In the rows, zero is written as 128.
A single turn carries every row of the set below to another of its rows. Some are shown first; where does it send the rows asked next?
j_225: [137 153 161 126 177 139 139 111 122 130 128 115 135 123 126 131 117 153
 153]
j_790: [156 137 108 126  96 141 113 134 103 113 142 168 143 125 112 107 117 141
 134]
j_152: [166 117 105 120 117 129 103 134 129 136 144 147 139 124 100 110  95 124
 156]
j_803: [149 146 162 126 182 146 134 114 123 132 134 122 131 121 130 140 123 152
 149]
j_390: [151 151 138 124 176 146 147 107 120 138 137 115 132 128 124 129 123 158
 154]
j_478: [147 136 145  92 128 101 143 133 145 111 140 149 159 146 109 119 124 132
 149]
j_492: [148 139 131  97 126  98 146 129 146 112 142 151 156 145 113 119 125 137
 149]
j_979: [145 135 123 134 128 120 136 120 100 136 157 148 107 133 130 112 140 172
 134]
j_656: [150 142 133  89 122 105 148 124 138 110 145 153 154 147 118 117 133 137
 144]
j_530: [149 138 147  84 124 108 146 127 139 109 144 151 157 149 113 116 131 132
 143]
j_350: [148 129 149 102 126 127  91 123 108 134 129 122 118 121 101 111 113  95
 125]
j_862: [144 142 105 129 102 143 108 133  99 121 138 164 138 117 109 116 115 142
 121]
j_508: [136 144 147  98 103 139  95 119  95 113 134 152 132 117 129 116 112 118
 114]
j_595: [143 128 174 100 129 137 128 120  89 128 156 141 110 140 132 109 144 151
 125]
j_294: [156 145 143 130 180 151 141 113 121 136 140 125 131 124 125 138 128 159
 149]
j_891: [139 148 138 115 108 132 101 120  89 116 129 140 118 118 114 110 130 113
 108]
j_30: [150 152 148 123 169 162 152 113 108 131 139 124 139 132 117 126 135 162
 145]
j_513: [153 150 150 129 173 160 144 116 111 128 140 133 134 126 126 137 136 162
 141]
j_416: [141 109 189 112 149 122 113 138 116 141 147 129 117 135 109 115 117 139
 148]
j_21: [148 122 146  93 125 132  85 124 119 137 136 132 132 119 111 118  91 104
 137]
j_755: [154 121 148  96 119 123  89 124 125 125 134 138 135 121 119 111  90 104
 150]
j_514: [155 121 116 129 129 128  98 139 117 145 132 128 124 122  80 113 109 111
 137]
j_586: [138 154 170 125 170 155 144 118 110 122 130 125 142 128 119 128 129 157
 145]
j_397: [143 139 152 102  98 135  99 122  99 102 134 158 138 121 131 108 112 120
 127]
j_536: [156 120 104 123 123 136  99 139 123 146 141 144 138 120  91 118  94 126
 144]
j_837: [147 151 168 125 175 154 138 116 113 124 134 130 134 123 130 138 132 156
 140]
j_187: [142 116 137 144 148 105 123 139 127 149 148 135 114 127 108 117 114 161
 158]
j_831: [145 141 104 141 111 132 109 134  98 127 132 148 125 119  93 112 128 130
 120]

j_397 turns into j_755
j_294 turns into j_513
Where do these go?
j_478 turns into j_492
j_390 turns into j_30
j_187 turns into j_979
j_508 turns into j_21
j_514 turns into j_831

A single turn carries every row of the set below to another of its rows. Some are shown first; where does it send the rows asked next?
j_93: [109 119 129 115 140 122 108 150 138 151 131 126]
j_974: [145 142 114 112 130 119 110 109 165 137 113 133]
j_213: [165 127 136 141 138 141 163 127 120 113 136 133]
j_361: [106 131 118 104 137 125 126 153 144 149 129 118]
j_223: [151 151 128 131 107 133 151 108 141 101 117 116]
j_52: [132 138 133 151 121 144 156 151 117 127 146 117]
j_832: [126 134 142 147 123 110 140 101 138 142 143 147]
j_618: [159 102 123 105 144 155 145 127 137 126 118 128]
j_5: [143 132 119 114 136 143 131 169 113 139 133 140]
j_168: [134 137 137 133 120 138 140 160 100 123 145 130]
j_243: [123 138 110 119 115 153 102 136 125 108 135 119]
j_725: [145 139 121 130 130 143 135 167 110 113 139 125]
j_554: [126 131 134 142 119 135 123  86 127 135 106 119]
j_815: [178 133 136 139 119 134 148 111 133 111 129 131]
j_737: [ 99 146 123 113 121 126 133 110 134 133 150 111]
j_574: [162 134 122  84 128 137 148 133 117 136 138 120]
j_381: [139 125 132 113 127 116 139  97 166 148 119 125]
j_101: [151 126 131 152 116 137 109 126 129 117 127 156]
j_149: [123 152 115 135 140 134 114 132  95 136 134 134]
j_773: [144 139 128 153 130 148 127 102 101 125 135 122]
j_738: [126 128 119 131 144 130 117 152 142 162 142 133]
j_532: [126 131 125  89 128 118 116 138 147 149 113 114]
j_352: [148 125 143 117 129 116 149  96 154 124 116 107]
j_932: [104 145 121 124 128 120 110 115 121 145 105 131]
j_745: [146 133 145  99 131  97 149 147 121 136 125 117]
j_15: [142 101 145 120 146 115 146 140 141 126 105 125]
j_601: [161 141 134 126 113 139 152 101 123 103 133 132]
j_28: [137 123 127 107 134 124 120  90 161 132 118 129]

j_554 turns into j_773
j_601 turns into j_168
Where do these go?
j_361 turns into j_381
j_974 turns into j_223
j_574 turns into j_745
j_737 turns into j_832
j_352 turns into j_213

